In the data rows, the value 128 means zero.
Some points:
[ 82  71  84 168 178 117 121  90 124 154 102 167 139  93 152 212 136 123 160 115 138  94 129 136 131 179 116 115 140 100 150 167 128  62 128 128  97 143 140 128  90  97 121  83]
[123 162 231 141 142 117 131 126 114 107 146 117 114  97 217 126 107  88  87 135 128 141 116 160 147 159 130  99 171 160  81 114  95 129 140 100 150 143  95  71  92 102 146 131]
[ 92  73 149 122 156 121 119  98 180 118 101 139  96 133  85  65 110 135 175 165 157 145 137 159  95 101 102  94 162 164 183 136 144 160 100  88 194  91 122 116 125 144 126  83]
[153 109 117 117 148 107 184 134 166 103 188 124 129 193 110 139 119 114 136 128 138 129 113 198 180 128 175  90 133  93 157 113 114 165  99  92  99 184 144 151 151  69  70 130]
[115 121 120 126 119 156 142 156 157  97 173 118 110 130 138 121 184  94 130 106 170 121 104 149 165 121 118 197 183  74 152 131 151 138 168 125 109 111  98 117 115 249 124 118]
[131 133 144  77 133 146 135 106 114 171 135 108 116  91  80  94  91  78 187  61 163 109 104 110 175 106 146 119  87 140  41 109 140 148 122 153 126 133 107 130 125 139  71  97]
[155 125 185 125 102 102 172 134 100 159  72 189 103 169 118  84 201  64 120 101 146  67 146 154  86 104 132 172 119 122 167 100 109  91 162 136 129 118 118 141 135  91 144  95]
[114 121 152 127 107  76  90  73 105 163 146  50 119 117 136 110 149 166 156 133 129  91 153 108 166 156 153 190  85 122 167  55 113 117 121  30 128 122 154 129 146 148 135 139]
[161 107 124 103  97 118  75 143 144 149 115 125 125  72  83 125 138 100  81 171 116 171 143 159 104 199 168 155 165 130 143  76 119 120  91 192 110 120 127 155 128 130 101 114]
[108 111 175 134 141 159  97 172 114  76 145 138 138 108 141  72 144 173  95 103 149 136 130  85 153 154  97  87  73 102 168 145 172 133 160 168  84 146 147 144 176 106 138  98]
[128 165  95 101  65 158  89  69 185 129  93  95 123 164 153 140 111 158  90 119 175 110 149 172 134  84 107 128 130 125 118 134 123 130 108 148 108 199  82 123  90 111 166  79]
[128 144 142 114  77 191 181 122 153 134 158  66 187 110 131 186 159 113 122 107 108 136 121 107 113 109  75 110 110 154 193 130 145 113 145 135 197 127 125 146  85 103  98 152]
[109 155 133 115 129  87 118 162  97 131 152 102  64 139 131 141 111 130 201  62 118 171 166  97  92  87 161  96 197 122 175 139 108 108 114 172 142 202 161 142 133 144 151 137]
[159  83 120 172 164 132 168 187 109 141 117 124 181 119 107 156 106 127 104  83 140  81 164 135 102 129 127 101 131 161 130  51 158 157  85 125 149 192 110 116 122 178 169 105]
[ 73 120 144 137 133 162 141 156 134 193 180 142 146 163 142 102 126 159  90 145 102  74 141 142 130 116 185 119 131 219 110 173 117  96 133 131 127 141 137 194 147 186 128 108]
[111 114  92 105 100 141 130 126 101 131 133 121 126 127  63 107  95 130  82 101 146  69 126  96 110 154 137 122 179  85 147 159  90 136 168  94 154 133  65 110 175  99 134 184]
[140 223  73 115 140 143 159 112 109 145  84 125 170 149 123 101 128 101 131 149 130 159 137  98 157 159 149  71 150 136 156 122 139 126 164 101  81  62 171 122 126 153 173  79]
[141 127 127 189 156 205 149 107 135 116  66 131 104 130 130 141 142 156 132 101  73 180 160 148 105 122 108 181 145 112  63 138  78 167 145 108 139 122 160 177 159 139 121 170]
[ 90 113 143  86  74  53 160 121 211 112 170 180 163 111 116 118 159 160 153 107 136 119 172 107  82 174 123 114 149 130  66 125 120 141 178 125 100 140 160 132 107 149 141 122]
[ 81 154  97 166 129 132 128 142 173  29 140 117 129  95 133 138 121  94 191 141 115  69 112 137 114 107 177 167 119 201 120 103 152 116 152 154 120 114 131 137 189  86 145 125]
[143 108 116  46 191 100  80 108 143 117 138 164 105 164 124 158 181 127 104  84  80 129  91  80 130 100 117 134 126 179 116 127 193 134  77  86  84 140 110 109 142 122 133 151]
[123  97  85 164 102  86 131 171 107 105 110  71  96 172 105  65 142 108 145 110  65 119  86 155 100 194  88 108 117 135  87 146 165  96 137 137 146 124 106 144  60 124 140 118]
[103 134  74 155  81 141 155 105 103 161 162 165  98 106 168 102 189 151 121 143 152 145  83 135 115 109 129  99 137  90  96  81 177 141  74 118 174 105 134 120 162  96 160 125]
[152 147 166 170  92 119 120 142 144 109  85 157 204 136  94 101 128 183 148  91 106  85 165 146 188  92 123  94 199 117 131 129 150  48  77 161 145 115 132 113 119 117  70 160]
[132 134 134  94 133 136 117 145  94 100 159 121 150 126 159 107 129 127 152 123 187  74 120 133  84 132  91 129 116 138 134 169  59 152  13 121  91  61 135 157  98 136 115 167]
[196 152  92 160 145 136 136 124 206 156 177 132 117 116 128  70 108 120 140 149 132  94  89  74  93 134  94 144 113 125 128 122  68  86 108 136 136 173 184  75 134 129 131 114]
[108  89 111 127  82 113 114 117  99  87 157 192  93 180 107 160 114  96 121 144 153 134 114  91 227 132 105 148 117 161 127 115  71 128 140 152 174 125 172 119 133 136 177 128]
[ 76 158 104 170 141  54 129 117 138 134 124 128  97  96 105 128 130 144  59  76 110 111 108 180 129  66 125 106  72 146 185 106  93 171 162 160 111  84 145  95  96 150 103 138]
[145 164 124 146 128  63 194 120 138 160 115 144 114 116 117 124 107 121 157 175 161 165 139 132 152 152 106 166  91 152 158 198 168 126 103 147 118 157  49 141 160 148 133 181]
[136 113 134 132 132 169 115 111 106 170 182 155 125 161 115 131  72 148 165 124 133 110 135 170 106 128 124 172 145 128 142 106 201 167 165 176  86 114 175  71  95  98 144 189]
[ 53 155 156 127 137 138 157  85 103  87  79 110 122 171  96 140 109  89  93 168 151  98 115 104  70 144 147 132 122  87 112 115 168 110  79 137 145 167 195 118 134 164 100 156]
[ 62 141 117 158 142  97  97 205 127 148 156 132 152 163  92 128 126  94 123 165 160 170 146  90 113  47 106 178 124 108 102 103 115 100 140  68  92 135 111 121 100  90 115 103]
[141 103  89  66 127 150 122 142  99 125 102 122 147  85 106 124 143 114 152 220 110  89 153 177 143  55 115  54 135 127 102 135 117 117 161 140 143 187 141 142 103 139 131 181]
[171 101 144 105 114 118 148 135 116 110 124 126 122 164 140 182  64 189 148 169 108 114  99 110  82  86 141 126 114  85 120 103 111 109 154 158 147  72  63 122 155 169 106  65]
[125 122 124 123  82 109  84 185 167 155 103 142 160 130 161 161  72  74 125  96  94  80 136 136 124 131 155 133  94  95 132 195 168 197 101  97 166 130 183 125 153 131 147 118]
[128 183 157 163 127 146 131 170 159 136 119 125  54 127  61 188 182 158 161 173 130  67 167  99 154 151 127  99 120 124 121 121 120 179  95 137 117 113 104 103  85 127 136 127]
[159  85 114 202  90 111 125  81  99 101 139 132 147 125 141  84 133 118 112 155 127 108 177  56 116  91 171 108 148 148 133 151 141 199 140 140 126 154  91 145  63 133  70 120]
Along one direction, these points spread out more than along any other. Take the direction at right angles to it along which they spread out most. Go by this last direction. For each point below, how far along it does it lie, from 0 to 99? 50 is the average, and the first point above lies past it. One standard deviation of the points above along it is 16.
[ 62 141 117 158 142  97  97 205 127 148 156 132 152 163  92 128 126  94 123 165 160 170 146  90 113  47 106 178 124 108 102 103 115 100 140  68  92 135 111 121 100  90 115 103] 46
[159  85 114 202  90 111 125  81  99 101 139 132 147 125 141  84 133 118 112 155 127 108 177  56 116  91 171 108 148 148 133 151 141 199 140 140 126 154  91 145  63 133  70 120] 36
[161 107 124 103  97 118  75 143 144 149 115 125 125  72  83 125 138 100  81 171 116 171 143 159 104 199 168 155 165 130 143  76 119 120  91 192 110 120 127 155 128 130 101 114] 35
[128 165  95 101  65 158  89  69 185 129  93  95 123 164 153 140 111 158  90 119 175 110 149 172 134  84 107 128 130 125 118 134 123 130 108 148 108 199  82 123  90 111 166  79] 48
[123 162 231 141 142 117 131 126 114 107 146 117 114  97 217 126 107  88  87 135 128 141 116 160 147 159 130  99 171 160  81 114  95 129 140 100 150 143  95  71  92 102 146 131] 40
[ 73 120 144 137 133 162 141 156 134 193 180 142 146 163 142 102 126 159  90 145 102  74 141 142 130 116 185 119 131 219 110 173 117  96 133 131 127 141 137 194 147 186 128 108] 61
[114 121 152 127 107  76  90  73 105 163 146  50 119 117 136 110 149 166 156 133 129  91 153 108 166 156 153 190  85 122 167  55 113 117 121  30 128 122 154 129 146 148 135 139] 44
[108 111 175 134 141 159  97 172 114  76 145 138 138 108 141  72 144 173  95 103 149 136 130  85 153 154  97  87  73 102 168 145 172 133 160 168  84 146 147 144 176 106 138  98] 58
[171 101 144 105 114 118 148 135 116 110 124 126 122 164 140 182  64 189 148 169 108 114  99 110  82  86 141 126 114  85 120 103 111 109 154 158 147  72  63 122 155 169 106  65] 31
